(in the rows, 128 means zero)
M: rows in 4 groups, each row roughly a mix of its group's directions
M (132 x 12)
[[130 156  94 123 165 106  89 143 178 116 142  96]
 [102 118 111 117 106 171 196 156 124 111 118 124]
 [131 140  99 110 153 173 167 127 182 115 125 101]
 [167 162 112 162 158 125 126 126 191 120 141 137]
 [153 114 115 157 101 152 160  83 180 129 114 140]
 [ 81 136 143 101 154 112 100 111 120 111 187 143]
 [123 144 148 135 160 164 138  98 184 146  86 129]
 [164 168 130 171 161  84 130 156 153 123 135 131]
 [113 138  94 134 155 100 138 193 110 105 126 160]
 [114  92 124 127 114 182 176 108 159 100 120 112]
 [107 129 111 109  99  83 181 163 161 115 132 122]
 [126 108 105 160 145 132 118 189  94  93 117 154]
 [139  90 112 148 127 123 188 167 110 114 114 162]
 [ 92 156  94  69 144 151 125 142 139 103 135 100]
 [139 125 155 123 108 159 127  56 152 153 127 101]
 [111 143 125  98 130 177 168 176 120 110 131 162]
 [121 146  98 108 162  97  96 186 136 113 134  99]
 [ 88 123 129 115 114 115  56 121  98 123 138 158]
 [113 138  91 140 120 108 163 173  88 116 115 171]
 [142 155 160  85 136 157 106  87 136 156 117  90]
 [ 98 147 106  72 148 165 146 158 137  95 137 138]
 [142 140 134 151 146  76  98 188 113 109 142 131]
 [167 105 145 138 119 127 158 181  99 125 114 172]
 [165 116 132 143 116 171 118  62 141 147 110 144]
 [ 93 120 195 139 137 110 150 129 129 162  92 138]
 [ 88 109 131 142 115  93  64 119 102 124 137 157]
 [ 80 122 115  70 136 144 126 163 122 105 160 112]
 [ 92 130 189  84 154 142 119 157 112 139 127 122]
 [ 92 160 131 131 164  88  82  98 135 134 129  98]
 [108 113  77  64 103 110 152 121 138 143 133 134]
 [143 139 150  71 148 156 161 168 115 128 144  97]
 [ 70 140  93 118 140  93 119 164  94 107 138 118]
 [180 128 146 185 140 110  84 108 116 130 125 137]
 [125 123  90  75 123 147 174 141 137 141 109  87]
 [145 111 146 161  95 134 163  86 121 167 108 163]
 [133 135 146  91 179 165  88 149 134 109 152 105]
 [115 115 105  85 109 114 201 143 137 141 129 114]
 [128 108 179 156 133 145 112 143  71 112 125 163]
 [131 118 162 174 116  90  82 124  87 132 128 150]
 [155 128 139 171 112  74 138 143 101 156 110 165]
 [136 106  90  97 132 144 163 189 121 117 110 153]
 [145 118  99 100  90 164 159 129 157 127 145  79]
 [176 117 139 162 123  86  88 100 109 149 119 149]
 [114 126 128 174 153  73 104 165 116 125 159 143]
 [103 140 127 144 149  79  76 165 107 105 146 130]
 [141 126 155 160 102  76 115  81 141 160 119 108]
 [149 100 154 176 103 113 123  72 148 145 115 114]
 [125 140 162 131 109 118  71 107  92 152 108 167]
 [128 119  85 114 136 175 105 118 187 109 140 146]
 [160  95 102 173 118 151 136 148 146  95  99 162]
 [156 133 133 148 114  53 121 104 143 152 100 124]
 [162 105 147 186 107 126 153 130 149 134  97 164]
 [103 111 109 113 139 206 136 137 125  96 144 113]
 [110 114 159 102 133 136  76  72 130 150 114 106]
 [164 142 114 123 130 114 105  87 191 157 126 108]
 [ 85 116 116  67  92 103 145 133 109 151 126 145]
 [ 97 150 149 174 124  96  85 103 113 113 163 128]
 [107 146 138 146 171  90  61 125 133 119 131 142]
 [112 149  98 105 151 144 127 152 170  88 138  80]
 [157 144 131 131 108 117 203 141 115 146 121  93]
 [156 141 144  73 171 132  95 131 172 120 132 130]
 [138 162 110  73 156 104  96 152 139 137 124  90]
 [122 111 168 143 107  76 119 116  96 165 106 157]
 [ 76  97 139 142 111 168 159 109 112 114 167 115]
 [132 125 137 128 160  84 117 188  92 124 106 154]
 [148 143 131 164 123  98 180 176  97 120 132 149]
 [106 104 125 165 116 144 171 167 103  89 122 157]
 [167 127 177 124 139 106 126 104 125 179  91 142]
 [ 86 127 114 140 159 139 109 152  68 103 160 132]
 [ 96 120 112 145 124 134 180 170 128  90 156  98]
 [153 150 171 139 108 127  89 110  89 156 103 160]
 [147 108 106 147 102 125 193 160 123 133  86 124]
 [138 123 132 181  98 107 155 124 112 131 104 186]
 [ 88 116 106  91 134 142 179 166 115 107 148 110]
 [160  98 106 167 160 135  83 116 120 102 122 165]
 [104 109 134 124 111 184 190 154 120 115 135 136]
 [ 85 120 109 156 127 152 174 149  76 118 130 143]
 [103 137 110  77 167 166 105 140 136  93 156 126]
 [ 48 118 135 108 133 137 162 150 148 117 128 119]
 [ 84  97 142 147 124 179 142 113 106 109 172 131]
 [113 157 152  97 156 118  67 114 129 134 170 125]
 [140 121 146  94 124 127  84  91  75 161 133 149]
 [167 158 118 120 160 115  81 152 125 125 112 177]
 [ 98 156 130 175 123  85 104 137 106 103 169 125]
 [184 134 114 134 139  89 130 155 138 133  82 164]
 [152 137 144 112 104  96 162 164 170 146  85 116]
 [ 56 103 130 108 102  92 148 147 111 131 134 138]
 [128 134 128 142 180 122  74 124 157 120 117 177]
 [ 61 128 118 134  94 105 170 112 107 122 149 116]
 [103 128 145 104 134 101 127 198  98  93 133 126]
 [149 128 105  85 164 152  80 138 134 105 164 109]
 [151 129 141  65 125 124 124 163  80 133 157 118]
 [135 123 117 174 167 157  87 135 148  82 146 124]
 [ 93 147 109 101 161 155  91 144 104 100 166 147]
 [103 118  88 161 123 115 171 172 148  91 136 134]
 [108 114  51 122 109 142 170 129 131 111 129 138]
 [116 129 117 130 166 118  80 166 131  78 161 116]
 [102 133 129  80 160 165  91 153 129 101 158 111]
 [105 125 104 151 111 119 194 172 149 108 117 126]
 [106 134  90 122 144 115 175 180 100 116 114 157]
 [ 96 139 110 126 119 109 187 180 149 109 124 108]
 [142 124 115 145 171 145  54 122 113 109 147 131]
 [150 161 126  59 121 171 111 120 119 147 118 138]
 [112 125 152 100 171 146  69 150 120 108 156 116]
 [147 123 163 121 119  90 158 161  77 148 107 105]
 [112 134  92 158 117 105 190 164 156 134 115 122]
 [140 124 147 119 174 140  60 142 119 106 158 116]
 [157 149  97  97 158 180 118 111 172 120 127 114]
 [ 88 139 136  99 147 170  91 119 119 118 177 104]
 [145 161 120 105 166 127  64 128 137 112 131 167]
 [104 150 122  68 148 102  93 139 102 136 154 100]
 [109 133  68 121 125 166 125 125 176 101 155 132]
 [127 116 185 117 109 101 132 150  74 144 116 158]
 [108 159 129  97 146 146  67 115 127 134 156  88]
 [156 128 119 150 106 110 162 118 155 118  76 177]
 [124 131 120 119 166 117  68 157 133  84 160 114]
 [157 156 156  86 126 122 118 116 164 165  99  90]
 [118 129 149 113 178 152  59 130 138 112 142 123]
 [100 120 143 118 115 115 112 174  72 102 168 122]
 [172 127 163 175 115 123 161 144 109 127 129 173]
 [116 118 132  90 130 159 103  69 156 150 113  96]
 [168 116  97 125 107 142 159 191 145 107 145 128]
 [179 124 137 165 143  93  85 119 125 140 111 165]
 [140 124 175 190 119  97 154 137 142 152 117 148]
 [134 117 117 142  92 133 201 146 136 127  87 138]
 [114 134  91 128 138 107 161 195 103 107 127 149]
 [106 140  87 148 126 129 180 164 109 105 137 167]
 [163 120 150 159 104 112 123  77 168 143  94 123]
 [136 139 156 113 167 131  54 126 111 117 149 113]
 [144 122 166 121 156 135  57 130  96 110 141 136]
 [113 131  92 145 127 146 175 165 169  90 118 108]
 [126 126 149 111 131 152 107  55 155 155 114 104]]

the two rows of each list that fit no group, in list order (the others fit one group, some only roughly)
- z_375: [115 119 132  76 143 184 152 135 164 105 138 108]
- z_957: [119 122 107  63 166 152 109 141 154 114 154 107]
- z_261: [160 113 131 160 152 149  64 103 118 112 140 155]
- z_793: [ 98 110 135 129  83 156 193 141 112 134 109 139]
- z_819: [114 135  77  97 125 162 152 109 173 129 133  92]
- z_674: [ 83 120  84 155 123 136 186 152 117 111 135 136]
- z_434: [161 128 155 142  97  90 155 121 168 168 102 140]
- z_130: [116 133 126 102 107 128 170  94 157 172  83 143]
- z_72: [134 152 104 136 133  73 136 164 104 122 110 180]
- z_253: [124 142  99  77 157 182 126 165 125 106 123 123]
- z_189: [103 108  92  67 116 165 145 123 142 133 116  96]
- z_208: [126 174 106  77 153 153 146 124 142 137 154  88]
- z_443: [ 86 113 141 148 111 102 192 163 117 121 132 114]
  z_793; z_208
- z_185: [106 129 141 133  78 122 186 127 127 156 118  85]
- z_780: [175 106 177 125 130 131  74 107 148 145 116 128]
- z_438: [ 98 138 109  87 131 107 176 180 111 126 142 114]
- z_598: [129 116 157  99 131 102  65 115 101 157 121 158]
- z_736: [114 115 111 124  90 162 195 111 109 134 105 145]
- z_105: [120 112 102 111 131 172 179 154 142  85 105 142]
- z_766: [134 134 104 149 174 126  73 146 145  85 145 147]
- z_291: [ 80 128 108 116 143 160 165 153 154  94 148  98]
- z_843: [111 129  98  86 134 169 161 139 181 108 132 116]
- z_398: [ 72 120 123 138 125 134 122 123  76 111 129 181]
  z_766; z_843
- z_734: [102 108 130 107 115 178  97  66 147 131 130 131]
- z_550: [122 147 159 129 132  85  75 105 116 161 159 105]
- z_117: [117 121 124 131 137 102 162 184  80 121 108 164]
- z_639: [102 118 179 116 111 140 139 101  91 150  99 169]
- z_541: [ 66 143 107  96 127 153 155 146 107 108 160 117]
- z_532: [133 131 139 153 176 152  62 112 154 110 131 126]
- z_501: [ 86 126 109 119  81 127 193 150 116 121 131 128]
- z_429: [122 111 142 142  84  91 172 117 160 160  94 124]
- z_652: [170 134 142 151 121  93  82  97 149 154  98 107]
- z_644: [184 131 172 144 147 114  85 117 162 142 122 121]
- z_418: [ 97 114 155 198 135 101  92 114 128 119 123 140]
  z_639; z_429
- z_969: [135 127 171 130 133 104  78  88 139 153 162  99]
- z_521: [ 97 137 115 144  87 122 179 146  82 113 154 116]
- z_327: [133 131 169  83 107 111 162 140  94 171 107 138]
- z_91: [135 118 128 186 123  83 105 111  95 134 132 169]
- z_271: [124 136  89 101 109 161 180 111 155 139 128  87]
- z_936: [ 96 137  85  87 146 168 127 119 176 111 129 120]
- z_572: [103 134 103 136 155  98  85 178 121  96 144 152]
- z_329: [167 114 153 128 125 115  72  82 153 142 110 109]
- z_305: [159 138 102 100 175 151  78 148 138 101 122 144]
- z_354: [159 126 149 158 131 133 134 197 101 112 144 158]
  z_329; z_354
- z_873: [ 88 139  92  96 155 158 126 161 104  90 149 138]
- z_790: [120 132 100  71 122 167 170 137 132 128 151  93]
- z_673: [144 150  88 110  92 155 195 131 137 128 120 125]
- z_404: [ 73 124 102 115 108 117 160 160  78 113 136 133]
- z_258: [ 71 140 108 103 131 165 146 158 106 100 160 126]
- z_147: [ 91 142 144  81 129 141 195 135 139 146 129 118]
- z_353: [128 132 143 150 145 126  53  94 113 137 161 118]
- z_681: [100 143  70 103 128 150 180 127 150 123 132 103]
- z_263: [139 122  96 131 158 101  59 130 137 110 164 132]
- z_228: [107  99 151 177 107  79 155 118 117 147 105 148]
  z_790; z_147
- z_42: [114 107  95 115 128 163 183 158 134  89 104 140]
- z_254: [ 97 158 150  80 158 121 106 143 114 125 154  82]
- z_178: [143  92 185 138 112 123  74 128  99 128 132 147]
- z_941: [145 156 143 186 161 109 128 130 129 119 128 184]
- z_715: [111 129  92  98 159 159 113 101 190 124 120 124]
- z_778: [115 127 144  97  88 130 184 117  94 164 105 140]
- z_288: [168 135 187 180 142 112 117 150 117 116 122 136]
- z_747: [151 109 153 161 121 192 122 104 112 114  99 152]
- z_909: [151 130 134 113 159  82  86 184 132 129 117 107]
- z_665: [152 140 133 131 166 146  48 122 121 132 137 141]
- z_214: [ 86 124  97 101 112 132 175 165  85 117 124 130]
- z_439: [120 145 154  96 142  90 109 143 100 125 164  74]
  z_288; z_439
- z_328: [135 134 119  97 128 157 147  78 169 154 114  85]
- z_200: [121 156 139 116 141  84 124 177  87 145 149 163]
- z_978: [ 69 134 122 113 119 142 173 158  99 112 160 142]
- z_889: [168  97 147 157 101 158 141  96 162 137  96 109]
- z_497: [131 146 106 137 169 106  62 123 143 129 158 101]
- z_369: [127 157  79  99 165 154  89 140 139 107 159 128]
- z_169: [153 148 108  82 173 143  79 146 148 116 124 114]
- z_592: [135 136 156 139 155  78  62 150 122 124 134 115]
- z_24: [164  99 135 192 123 108 117 131 101 112 146 162]
- z_474: [132 161 117 132 141 107  50  91 129 132 128 128]
- z_577: [124 102 174 175 136  77 103 128  99 139 130 136]
- z_222: [111 135  77 126 132 167 158 126 168  90 134  99]
  z_369; z_24
- z_794: [116 128 152  66 142 129  93 125 119 146 157  84]
- z_770: [ 95  93 156 155 104  75 161 128 112 150 114 136]
- z_950: [155 106 131 163 110 146 179 159 112 128 104 170]
- z_998: [128 140 148 103 160 163  70 102 111 109 150 101]
- z_879: [171 135 171 115 131 138  85  84 154 152 115 120]
- z_738: [128 124  86  87 147 133  74 106 107 110 164 131]
- z_168: [125 118 139 140  86  89 170 107 117 168  94 151]
- z_491: [101 135  87 154 130 125 121 166 121  85 161 169]
- z_409: [100  82 136 113  82 166 165 118 100 137 141 127]
- z_149: [112 140  88  96 168 142 111 166 109  92 143 157]
- z_728: [ 72 124 155 137 106 162 147  90 118 125 170 130]
- z_783: [141 111 118  98 123 139 192 150 173 110 100 127]
  z_794; z_409
- z_712: [153 141  97  84 146  84 114 124 166 160 118 106]
- z_363: [134 147 111 116 137  89 103 169 139 119 148  65]
- z_198: [155 138 161 178 166 109  94 159 158 120 129 119]
- z_377: [107 140  99 104 127 165 175 111 180 137 104 121]
- z_610: [151 124 143 107 107 136 186 115 110 160 101  85]
- z_156: [101 115 135 169  92  90 159 104 137 152  95 152]
- z_922: [111 149  87  70 132 176 136 123 159 120 131 121]
- z_876: [100 152  91  95 151 172 128 116 136 107 143  81]
- z_5: [150 138 152 133 118 156 154  58 148 159 116 127]
- z_490: [ 91 139 160 153 154  88 121 173 107 115 161 121]
- z_28: [130 130 106  57 154 162 124 160 111 137 113 110]
- z_571: [130 119  81  90 122 178 157 117 171 128 122 117]
- z_463: [134 107 154 161  89  87 175 116 126 160 116 110]
  z_712; z_28
- z_441: [148 130 170 179 102 100 162 135  93 145 111 134]
- z_48: [135 122  89 139 114 159 180 160 129 106 138 174]
- z_119: [118 101  86 156 125 137 165 145 107  90 112 174]
- z_489: [106 139 149 158 133 102  57 107 127 114 159 126]
- z_359: [167 109 160 169 127  77 111 133  88 138 135 131]
- z_558: [105 118 130 120 106 187 182 159 120 122 131 103]
- z_713: [114 112 143 163  92  78 181 123 111 147 127 139]
- z_351: [127 101 115 152 102 182 162  97 102 118 113 161]
- z_756: [ 87 135 109 106 153 164 149 162 102  88 159 126]
- z_141: [151 145  89 181 118 145 151  96 169 122 106 131]
- z_968: [140 123 173 197 120 120 104 111 109 131 133 158]
- z_322: [166 125 126 163 118  58 121 129 115 156 104 138]
  z_756; z_968
- z_561: [ 96 117 141 144 154 123  66 154 115  91 159 123]
- z_593: [142 156 141 137 164  64 117 166 117 134 120  99]
- z_924: [101 106 100 151 104 138 187 155 104 104 125 156]
- z_15: [112 135 161 101 107 139 123 120  64 173 120 146]
- z_225: [120 122  89 146 131 121 177 184 109  94 126 141]
- z_224: [107 135 140 171 122  98 141 155  76 111 140 170]
- z_112: [178 126 150 143 165 120  73 140 110 114 153 112]
- z_910: [102 125  71  91 109 162 157 128 148 119 139  96]
- z_366: [124 138 149 141 171 171  74 108 112 106 152 111]
- z_307: [133 133 138  76 135 100  72 109  91 143 148 129]
- z_355: [136 150 139 101 160 153  71  92 136 123 146  91]
- z_133: [130 156 104 110 167 161  65 134 117 106 136 145]
- z_848: [124 147  94  78 150 180 104 121 161 113 134 121]
  z_15; z_225
